Each scene shows the same named points in several views, each turned, perhaps mirrored, and shifted as a whole.
A view may leave some points out, and in a few views one point is out of place. Which views, in the order they come, and which point in each? Write no view if none.

-- scene 1 --
A:
  gedes [  8 -15  -1  29 -37 -23  -6]
  fuzu [  5 -10  10  19 -54 -26 -23]
  tomi [  8 -15 -19  13 -34 -20  -3]
  naras [  3  -8 -25  31 -22 -22  -8]
  zinuf [ 12  -6  15  16 -40 -27 -17]
  nuzi [-12 -20 -27  39 -17 -22 -14]
  tudup [-12 -13  18  15  -9 -32 -35]
  Fero [-15 -28  -6  16 -40 -25 -26]
  Nar [ -6 -17   3  37 -39 -26 -23]
  dip [  7 -10  15  30 -46 -27 -18]
  nofo [  9 -46  35  24 -39 -23  10]
B:
  nofo [  5  -1 -32  65 -70   6  48]
  dip [-13   8 -38  25 -67  31  42]
  Fero [ -2  -8 -25  16 -91  28  23]
  gedes [-17   4 -22  36 -75  38  37]
  gulol [-19 -23 -42  19 -68  24  41]
  tudup [-12 -37 -35  13 -61  25  32]
  tomi [-26  -3 -15  36 -94  43  34]
  nuzi [ -8 -11   2  23 -76  53  16]
  zinuf [-24  -2 -41  27 -73  29  46]
  Nar [ -3   2 -26  19 -68  36  29]
  femo [ -1 -27 -17  23 -60  34  24]
C:
  tudup [-44   6  15   2   7 -31   7]
  naras [ -6 -25  29 -23   4 -29  17]
  zinuf [-21   4   8 -12 -16 -34  32]
  tomi [ -2  -7  24 -34  -5 -28  19]
  Fero [ -5   5   9  -9   1 -16   3]
  fuzu [ -8   4   2  -5 -18 -29  28]
  femo [-34 -11  15  -6  17 -14  10]
  nofo [-31  12 -11 -33  -4   6  44]
  gulol [-36  10  11  -5  -6 -34  19]
  gedes [-11 -11  12 -21  -6 -22  30]
  dip [-26 -16   8  -8  -3 -24  36]
  nuzi [ -6 -28  27 -16  17 -17   5]
D:
  zinuf [ -2  54 -11   4 -12  39 -11]
  fuzu [-5 42 -8 12 -4 41 -9]
  tomi [-29  41 -13 -15 -14  28   0]
  femo [-10  34 -31   6 -45  20 -20]
  Nar [ -6  26 -24   9 -19  32 -11]
  naras [-28  35 -36 -13 -19  24   3]
  nuzi [-31  21 -39  -6 -30  17  -3]
  gedes [ -9  36 -18 -10 -15  33  -5]
  nofo [ 17  32  15 -21 -33  38 -24]
  tudup [ -9  56 -26  21 -43  24 -25]
E:
  nofo [-24  30 -12  20 -36  18  10]
  zinuf [-18 -17 -10   5 -22  11  -3]
  Nar [ -2  -6   9   6 -33   0 -14]
  gedes [ -2  -8   7  15 -24  13   2]
  gulol [ -8 -15 -23  -7 -31   2  -3]
  naras [ 23 -20  14  12 -24  12   5]
  nuzi [ 34 -10  18   7 -36   5  -2]
  fuzu [-20 -16   0   4 -25  15 -15]
  Fero [  5  -6   4  -7 -43  21 -17]
  dip [-19 -11   0  10 -24   5  -9]
F:
  Nar [ 32   5  12 -21 -32  -1  24]
  Fero [ 25  -1  31 -10 -44   0  31]
  dip [ 31   3   3  -9 -16  -1  30]
  nofo [ 37  -7  10   6 -13  45  22]
  tudup [  2 -11  18 -35 -25   8  41]
  gedes [ 45 -12  11 -12 -24   0  28]
  naras [ 51 -23  18 -28 -36 -14  29]
  gulol [  9 -10  12 -18 -16   4  43]
  tomi [ 49 -25  24  -6 -32  -8  36]
  zinuf [ 26  -7   6  -6 -12  -2  39]
  nuzi [ 47 -17  26 -38 -49  -6  22]
G:
  Nar [  4  22 -14 -47  43  -3  19]
  gulol [  5  47 -23 -46  60  17  14]
  tomi [-22  34 -27 -69  38   1  33]
  fuzu [  3  20 -34 -55  45  12  11]
  femo [ -1  45   0 -36  53  -6  30]
  nuzi [-19  34   2 -59  43 -22  33]
  naras [-14  37  -9 -73  39 -12  31]
  tudup [  2  52  -9 -36  68   9  15]
  gedes [ -1  30 -24 -61  35   3  30]
  nofo [ 11  32 -38 -25  24  23  50]
  Fero [-20  22 -21 -40  52  -1  19]
  dip [ 13  25 -27 -54  41  10  17]
Views with a point moved: C
  moved in C: dip
